(in the rows, 128 means zero)
The rows of T fall into several groups, which share some directions, and each row is roughly a mix of its group's hidden directions.
T, 196 rows:
[[134 123 126  71 107 163 120  77 152  99  96 156 116]
 [ 97 124 108 140 112 157  67 150  73 117 155 112 129]
 [135 184 170  91 166 151 162 151 139 139 130  99 125]
 [185  76 109  97  97 146 129 113 147 161 112 132 149]
 [124 119 125 153 120 136  44 139 126 117 139 171 157]
 [148 109 164  97 130  97 157  83 102 116 147 102 176]
 [ 99  95 109 130 134 114  94  74  99  98 127 180 122]
 [162  89 176  96 108 129 106 125 114 147  81 163 115]
 [118 113 172  88 140 117 145  86 109 137 119 106 190]
 [146 116  81 133 109 154  86 149 131 127 107  90 184]
 [114 146 145 108 191 110 171  92 145 125 134 167 105]
 [106 144  90 157 100 177  97 123  81  93 147 125 135]
 [135 133 121  72 139 199 158 109 121 110 122 141 100]
 [164 106 145 149 125 112  66 126 169 164 127 121 166]
 [ 72 101 158  83  86 155 153 126 140 133 142 154 134]
 [ 77 137 126 149 106  93  70 130  90 137 158 145 135]
 [130 129  99 201 143 115 121 136 112 138 188 107 131]
 [127 189  78 176 145 155 148 126 136 136 124 110 152]
 [ 84 109 149 124 125 152  63 163 119 142 123 142 170]
 [123 149 118 171  79 100  65 133 125 128 136 125  92]
 [109 169 144 191 104  83 132 123 148 121 167 128 142]
 [178 125  99 134 143  87 181  85 110 107 116 121 122]
 [111 125 162 117 126 128  64 188 140 141 113 154 151]
 [151 146 116 130 106 180 143  81 110 138 107 175  91]
 [122  77 172  71 130 114 113 124 128 134 142 173 105]
 [129 161 113 134 102 106  85  71 142 141 122 174  98]
 [101 142 101 159 116 183 111 169 139 119 154 155  87]
 [186  84  90  87 135 143 137 132 145 163 129 118 152]
 [ 98 143 112 132 128 166 196 150  97 108 113 130  90]
 [113 140 121 153 100 104  46 148 134 118 129 160 145]
 [ 90 129 118 138  89 176  97 123  79 100 140 119 163]
 [156 126 140 125 146  87  64 111 158 149 152 116 169]
 [ 60 105 160  88  85 160 124 109 129 132 134 134 135]
 [106  81 163  77 130 132  99 120 111 143  99 157  90]
 [ 88 140  95 116 132 171 189 130  97 107 116 132  98]
 [154 136  78 139 134 114 180  86 137 122 129  92  89]
 [112  87 106 159 111 122  87  95 138  92 137 182 119]
 [121 159  71 172 141 143 100 151 140  96 132 114  86]
 [150 144 110 133 127 105 201  93 140 125 138  93  90]
 [136 128 116 137 129  93  65 126 177 141 160 105 165]
 [154  97 155 185 131 118 105 135 130 100 130 190 119]
 [ 87 158  93 165 150 150 144 120 173 120 157  93 147]
 [162  78  70  97 106 152 140 121 142 146 121 137 161]
 [115 106 148 145  75 160  69 142 102 107 159 138 130]
 [141 123 132 194 137  84 143 128 137 142 183 100 133]
 [ 88 167 162 133 166 120 119  74  95 108 135 138 103]
 [169 145 131 118 135 132 170 166 126 174 126  69 132]
 [ 67 105 144  89  82 157 137 101 136  98 133 141 121]
 [189  95 133 137 101 162 142 117 138 171  96 136 158]
 [ 93 155  82 156 157 144 149 126 117 105 176 102 158]
 [148  98 182  87 124 103 147  79 102 158 138 122 135]
 [149 151 163 152  79  93  88 124 115 139 142 151  83]
 [154  93 149 105 152 132 173 165 116 128 122 100 185]
 [190 150  93 177 145 106 109 151  98 133 111 120 139]
 [119 137 168  99 157 119 182 101 150 123 143 155  79]
 [107 128 130 138 175 128 178 121 162 104 112  89  81]
 [154 172 160 139 132 114  73  84 150 136 111 135  94]
 [150 131  79 139  78 160  76 153 118 124 126 105 149]
 [119 178 134  89 140 121 152 176 131 147 128  81 163]
 [155 155 150 106 156 114 151 133 104 177 127  64 121]
 [146 186  93 178 135 142 147 118 162 117 131 126 168]
 [130 117 174 123 158  84 110 170 132 126 143  86 170]
 [141 138 124 106 135 121 212 115 103 132 131  96  93]
 [105 122 129 145 143 151  61 173 128 139 102 152 167]
 [107 169 129 119 110  97  60 108 106 130 165 150 117]
 [114  75 102 147 102 127  88 100 131 104 118 184 135]
 [ 74 159  88 163 128 146 142  99 161 119 146  94 145]
 [108 166 117 203 131  96 154 143 128 141 153 102 133]
 [112  84  95 146  79 117 106  91 120  97 125 172 126]
 [119 172 199 112 161 100 102 114 117 139 128 105 114]
 [154 126 146 148 123  86  67 125 164 159 147  94 148]
 [141  86 191  82 123 118 131  83 120 124 145 149 129]
 [100 128 164  93  91 100  72  86 142 128 119 120 112]
 [110 116 155 106 128 134  60 175 139 133 106 157 160]
 [ 83 179  99 161 151 148 171 134 141 119 146  99 146]
 [124  89 161  78 128 109 112 118 105 176 143 151  88]
 [137 158 161  97 182 117 169 120 143 107 153 130  84]
 [ 67 105 142  74  92 128 156 139 142 155 125 147 139]
 [155 149 119 117 178 107 185 120 153 174 124 144 108]
 [156  85  76  89  89 121 141 169 148 125 134 126 145]
 [158  75  72 120 117 138 133 169 139 154 115 125 163]
 [100 122 130 139  83 173  63 126  98 126 150 151 129]
 [188 101  90 104 105 123 149 163 160 141 149 111 149]
 [177 138 135 121  66 158  94 115 108 150 125 166 129]
 [119 131 155 161 126 171  64 116 108 102 154  98 149]
 [ 94 117 141 119 137 162  71 178 100 138 124 150 162]
 [151 121 143 127 134  85  62 134 163 154 144 107 163]
 [153 170  90 182 136 133 157 155 140 110 115 105 167]
 [144 123 152 173 126  52 131 120 127 127 120 135 174]
 [130 109 125 100 187 130 188 155 123 117 138 125 171]
 [144 158 164 123 157 175 174 103 103 161 100 113 121]
 [139 121  90 159  97 136  78 166  96 129 123 105 172]
 [114 122 176 122 151  74 118 167 126 118 154  80 145]
 [137 106 100 147 100 166  82 171 143 133 117  99 172]
 [145 145 104 118 164  95 193 123 159 133  82 123 129]
 [ 67 101 132 118 155 117 148 148 182 114 142  90 122]
 [149 109 165  97 119  77 151  95 122 127 142 107 182]
 [111 122 172 122 165 101 109 171 155 118 148  74 146]
 [110  96 175  77 123 126 123  74 122 142 153 140  99]
 [115 162 185 121 151 108 124  99 112  88 147 153  87]
 [ 50 134 102  94  97 157 122 109 126 113 144 143 137]
 [136 103 186  85 146 106 149  97 127 138 133 125 181]
 [ 81 146  88 166 152 144 133 112 157 115 150  97 172]
 [145 145 105 155 124 115 191  85 129 122 161  99  93]
 [ 92 167 165  97 109  83  87 102 138 106 146 114 123]
 [111 144 132 156 104 142  49 154 158 131 137 160 125]
 [168  86 176  90 111  97 106 134 125 142  93 152 120]
 [108 121 135 118 181  76 189 109 148 120 128 140 117]
 [171 127 143 182 133  86 118 162 141 149 169 126 102]
 [144 138 104  80 146 135 198 117 117 116 134  98  93]
 [111 122 122 165  59 144 121 130  89 137 135 152  83]
 [115 112 172 113 126 142  76 173 125 145  94 162 158]
 [ 83 174  84 164 147 145 147 124 134 106 158 107 156]
 [157 136 108 148 100 145  56 149 113 134 116 103 168]
 [146 108  97 118  72 172 145 134  82 140 129 161 150]
 [179 152 109 178 155 111  95 163 127 167 120 122 117]
 [ 67 106 129  97  82 161 136 136 120  98 108 148 153]
 [110 163  73 173 110 168 118 161 131 138 122 139  97]
 [ 73 167 103 142 149 159 156 135 127 111 169 104 156]
 [168  98 155  84 114 116  96 153 119 144  84 156  99]
 [ 89 120 148 141  85 179  76 116 107 102 125 116 147]
 [182  89  81 114 102 139 157 161 160 126 146 133 136]
 [ 87 140  98 166 150 147 153  94 142 112 160  99 172]
 [135 128 175 112 181 116 169 132 167 113 122  89 104]
 [147 147 101 130 120 124 190  83 128 117 151 103  80]
 [142 124  76 160  91 160 139  98 109 141  92 169 116]
 [156 108 164  97 110 103  96 170 101 149  88 156 107]
 [107 129 152 103 174 112 196 113 142 115 142 138  91]
 [145 144 111 112 143 113 190 140 153 179 129 176 122]
 [102 122 134 155  86 191  88 129 108  86 128 136 126]
 [ 97 100  99 144 100 125 112  85 117  82 134 181 116]
 [113 120 137 161  79  87  84 134  95 153 140 166 141]
 [ 82 156 136 105 118  78  94 101 123 114 152  92 100]
 [119 175  77 176 132 144 138 147 143 106 105  99 161]
 [ 73 177 165 126 131 111 123 126 124  86 144 125  85]
 [179 164 128 184 179 138 120 120 126 132 128  96 141]
 [208 137 135 117 133 164 162 160 106 121 131 146 132]
 [114 126 175 120 160  87 114 157 157 115 143  68 132]
 [ 93 139 109 121 106 143 188 145  90  86 119 148  98]
 [144 122 105 124  67 131 126 120  73 145 139 180 142]
 [138 128  97 138 114 177 158  89  81 139  97 166 123]
 [ 67 185 162 129 139 121 126 103 106 118 127 102  97]
 [111 127 129 160 105 100  52 133 132 118 127 158 167]
 [171  85 110 179 121 160 147 174 150 139 119 143 123]
 [174 110 107 147 150 168 172 163 122 149 112 147 165]
 [109 162  80 164  99 173 103 140 126 139 149 162 105]
 [127  83 107 165  91 118  88  83 134 111 128 170 131]
 [100 136 165 105 172 110 181 117 118 121 159 160  97]
 [155 150 130 111 158 155 167 135 125 180 123  68 125]
 [136 134 128 104 151  94 193 128 147 185 102 122 119]
 [ 90 110 161 109 132 139  79 162 131 135 105 145 185]
 [118 100 135 124 150 175  63 170 148 148 119 141 145]
 [178  75  94 113 127 121 102 151 158 161 130 120 160]
 [130  96 182  92 107 111 143  82 105 124 121 106 169]
 [ 93 115 135 131 135 129  59 176 123 136 126 139 176]
 [150 174 146  84 168 122 151 146 120 152 132 101 176]
 [136  83 130 162 128 142  82  91 141 119 116 188 140]
 [ 87 119 142 125 128 166  61 151 148 131 120 151 168]
 [103 128 157 123 131 147  68 180 114 131 127 164 165]
 [181 140 104 160 167 124 141 177  91 156 137 133 126]
 [109  93 143 100 140 155  64 170 113 140 122 143 160]
 [ 93 146 132 128 126 165 187 121  86 102 105 150  96]
 [110 135 119 154 107 155  55 123  88 118 160 105 131]
 [120 145 148 114 163 104 172  78 153 126 122 157  79]
 [ 87 103 155  96  88 158 124 101 121  98 176 148 128]
 [132 138 181  89 153  88 124 139 160 114 151  79 122]
 [137 134 106 199 160  86 125 161 121 142 127 114 160]
 [106 135 144 126 183 132 146 143 188 105 133  91  94]
 [175 160 100 170 178 111 133 159 117 154 133 103 134]
 [175 113 154 106 112 102 107 146 122 143  68 160  99]
 [149 132 130 113 151  84 177 136 184 159 106 141 104]
 [103 107 161 112 123  77 186 105 134 137 140 161 102]
 [111 122 158 120 126  92  76 153 153 126 139  68 156]
 [ 88 168 173 121 119 102  87 103 147 116 143 102  93]
 [154 143  80 123  98 166  67 143 130 122 125 102 157]
 [ 84 153 163  95 108 106  84  83 140 116 134 113 101]
 [112 122 158 120 190 115 197 140 119 113 139 120 114]
 [185 160  97 178 150 101 143 131 118 140 122  90 115]
 [103 134 159 149  74  85  84 106 123 138 130 115  88]
 [142 122 152  92 190  99 158 144 143 116 133  97 169]
 [121 134 171  73 118 180 153 119 170 128 118 138 103]
 [100 161  67 165 126 161 101 145 130  97 135 122  97]
 [119 164  69 174 122 148 117 161 134 139 128 123  81]
 [165  97 170  93 100 106 119 117 106 139  79 161 114]
 [146 126 124 114 139  90  65 102 161 149 156 107 166]
 [ 70 160 162 132 129 112 132 111  84 107 116 122  80]
 [132 120 135 145 117 123  49 134 137 117 107 176 162]
 [155 183  97 179 154 139 142 121 164 118 108 122 158]
 [155 110 131 125 138 211 159 153 154 135 116 152 134]
 [ 98 109 147 126 161 100 206 138 113 117 145 138 106]
 [154 139 132 116 160  97 202 127 159 167 117 128 125]
 [ 74 126 119 145 184 103 146 114 142 109 111  77 118]
 [101 145 127 131 148 176 190 143  88 117  99 146 113]
 [131 134 175 113 178  97 124 162 147 111 146  75 138]
 [117  84 177  75 124 129 131 100 113 151 139 151  90]
 [107 110 140 137  71 151  74 122 106  88 163 126 135]]
Here is one row of each group, with its name. Which group are the others in?
[ 67 163 116 164 127 146 129 118 134 111 172 119 170] : H
[114 111  93 112 121 115  79  80 153 105 151 162 163] : Y
[145 144  84 143  97 185 127  95 111 133 107 166 100] : Q
[145 135 142 110 151 101 201 128 177 157 129 143 135] : P

[118  89 179  72 129 116 119 103 145 144 145 170 115] : P
[100 118 143 144  94 143  51 115 131 123 131 166 155] : H
[189  92 106 147 130 156 160 164 140 139 122 156 159] : Y
[ 96 124 131 194 104  81 101 150  95 131 134 126 106] : Q
[120 193 144 111 155 119 149 172 135 136 142  86 157] : Y
[190 132 155  98  81 143 108 117 125 152 128 167 146] : Q
[ 75 172 156 116 110  81 126 129  90 105 129 107 109] : Y
[ 89 111  92 149 144 134 132 123 194 117 100  88 112] : Q
[ 69 119 144  81 105 147 138  88 163 135 117 157 113] : P
[151 102 156  90 151  75 130 100 119 111  95 112 170] : P
[130 144 127 117 150 138 211 129 144 141 129  85  98] : H
[158  64 108  88  99 149 135 163 148 140 107 134 108] : Y
[190 151 114 149 164 106 174 116 126 106 137 127 165] : P
[135  93 107 112 133 158 185 175 117 109 130  86 152] : Q
